In the rows, zero is written as 128.
Each path below is one point turned by a fixed rotation once a step. After each direction that follows a path, write how fast that rotation turns it, in deg/step (0 if it stays still).
Each turn is a multiple of 5 degrees from 10 to 175, or 0.
Each row of a path follows its step; steps can be skipped.
Path 1:
step 0: [106 121 141 122 121 144 132 128 141 145 131 131 136 123 148 143 130 116
 127 125 131 123 107 121 128 120 137 134 133 114 127 138 127 127 126 134
 123 115 127 136 125 123 110 131 138 143 112 117 126 132 125 140 138 118
 131 122 132 133 130 125 131 131 127 143 134 125 133 130 132 125]
step 5: [116 131 123 125 131 128 141 132 137 131 133 140 134 116 148 130 135 147
 118 126 122 128 125 151 127 111 137 143 124 122 109 126 125 142 123 134
 126 129 129 131 120 130 117 135 129 135 125 128 132 150 122 120 136 112
 122 119 119 119 126 138 135 133 128 139 137 126 122 132 129 129]
step 6: [127 139 122 122 133 134 131 125 127 139 134 138 142 128 132 128 134 125
 132 143 119 118 142 145 109 139 136 123 128 125 122 115 131 142 125 138
 135 116 125 129 115 130 104 131 140 144 121 132 120 129 115 129 133 121
 133 130 128 121 129 147 129 131 126 128 146 124 129 117 129 133]
step 7: [113 140 141 125 125 121 120 123 135 135 131 134 138 123 152 136 138 121
 116 129 122 124 126 143 124 130 129 128 138 124 112 133 116 136 116 130
 130 121 138 126 135 130 102 124 126 140 121 118 131 132 121 128 147 129
 129 125 132 130 127 138 131 122 133 133 126 123 144 121 144 118]
step 13: [126 128 140 125 125 131 130 121 135 138 115 122 140 141 142 129 134 127
 127 142 120 109 138 138 114 121 139 135 120 132 125 126 125 118 131 139
 121 119 122 137 125 126 125 139 140 154 123 137 120 128 125 131 130 120
 145 128 122 119 130 155 126 131 128 126 129 128 134 138 117 126]
step 14: [125 128 141 117 126 127 113 124 129 123 124 125 149 136 140 143 140 122
 125 129 121 131 129 135 116 119 130 141 131 138 116 127 126 133 124 137
 131 116 129 132 126 134 113 126 123 139 127 127 120 132 124 143 130 110
 135 108 138 143 128 139 138 132 125 128 107 138 137 122 130 129]
step 15: [125 124 143 124 134 128 136 136 129 124 141 128 141 136 140 124 141 120
 133 141 132 130 121 147 132 132 126 138 133 135 122 144 116 120 142 127
 130 114 125 142 126 125 113 136 134 143 116 127 134 138 136 135 124 118
 124 133 133 132 141 146 121 132 119 124 119 140 134 133 115 128]
step 23: [123 135 132 116 129 123 132 119 119 133 130 144 122 123 150 131 131 120
 121 120 127 130 108 146 114 114 139 130 123 145 123 143 131 143 136 139
 136 123 133 126 121 116 110 136 126 137 121 140 128 133 131 126 140 134
 120 125 118 119 132 132 123 118 134 136 128 131 137 126 129 122]
step 28: [129 122 138 132 140 131 123 132 129 136 131 138 140 127 154 135 129 122
 111 125 115 125 130 146 136 113 133 133 121 120 126 138 135 132 121 143
 125 123 131 121 114 122 126 143 129 138 132 140 116 144 124 135 126 132
 129 132 132 141 125 128 127 122 127 108 123 144 128 129 116 123]
Speeds:
[129 128 126 125 125 130 130 125 125 122 129 126 128 130 130 127 125 129
 127 129 125 128 127 129 130 129 127 129 130 132 130 127 130 128 130 127
 127 132 130 126 130 126 127 131 130 131 124 130 127 128 127 130 128 127
 127 128 129 128 128 128 130 131 130 126 125 127 129 129 128 125] => 10
[129 127 130 130 128 129 125 127 130 128 130 124 131 132 131 130 129 126
 127 127 129 129 126 128 131 131 127 125 128 123 128 128 132 127 124 128
 130 127 130 129 131 129 126 127 126 130 127 127 124 127 132 126 127 126
 126 128 132 129 128 127 129 129 128 127 128 126 128 127 129 128] => 100
[127 127 128 127 125 131 131 126 126 128 129 127 132 127 127 133 129 127
 129 128 127 129 130 123 129 126 126 131 125 127 128 122 131 126 129 129
 129 128 126 128 125 127 127 125 129 126 128 130 127 124 126 129 128 126
 127 127 128 130 126 130 128 130 128 131 130 128 127 127 128 131] => 135
[127 130 125 129 130 129 126 126 125 130 130 130 126 129 130 129 128 129
 128 127 127 127 130 128 133 130 127 129 130 129 127 127 131 131 124 129
 127 129 127 129 129 125 127 128 126 128 129 129 128 131 126 128 131 132
 127 131 125 125 129 131 129 126 125 132 128 127 127 125 131 129] => 20
[128 134 129 127 125 127 127 125 131 130 126 128 128 127 130 128 127 129
 128 124 128 127 129 125 128 131 129 128 126 131 126 129 128 124 130 129
 125 129 127 125 128 130 127 128 128 128 128 128 128 128 129 127 128 127
 129 124 128 129 128 127 126 124 126 131 123 127 130 124 130 127] => 110
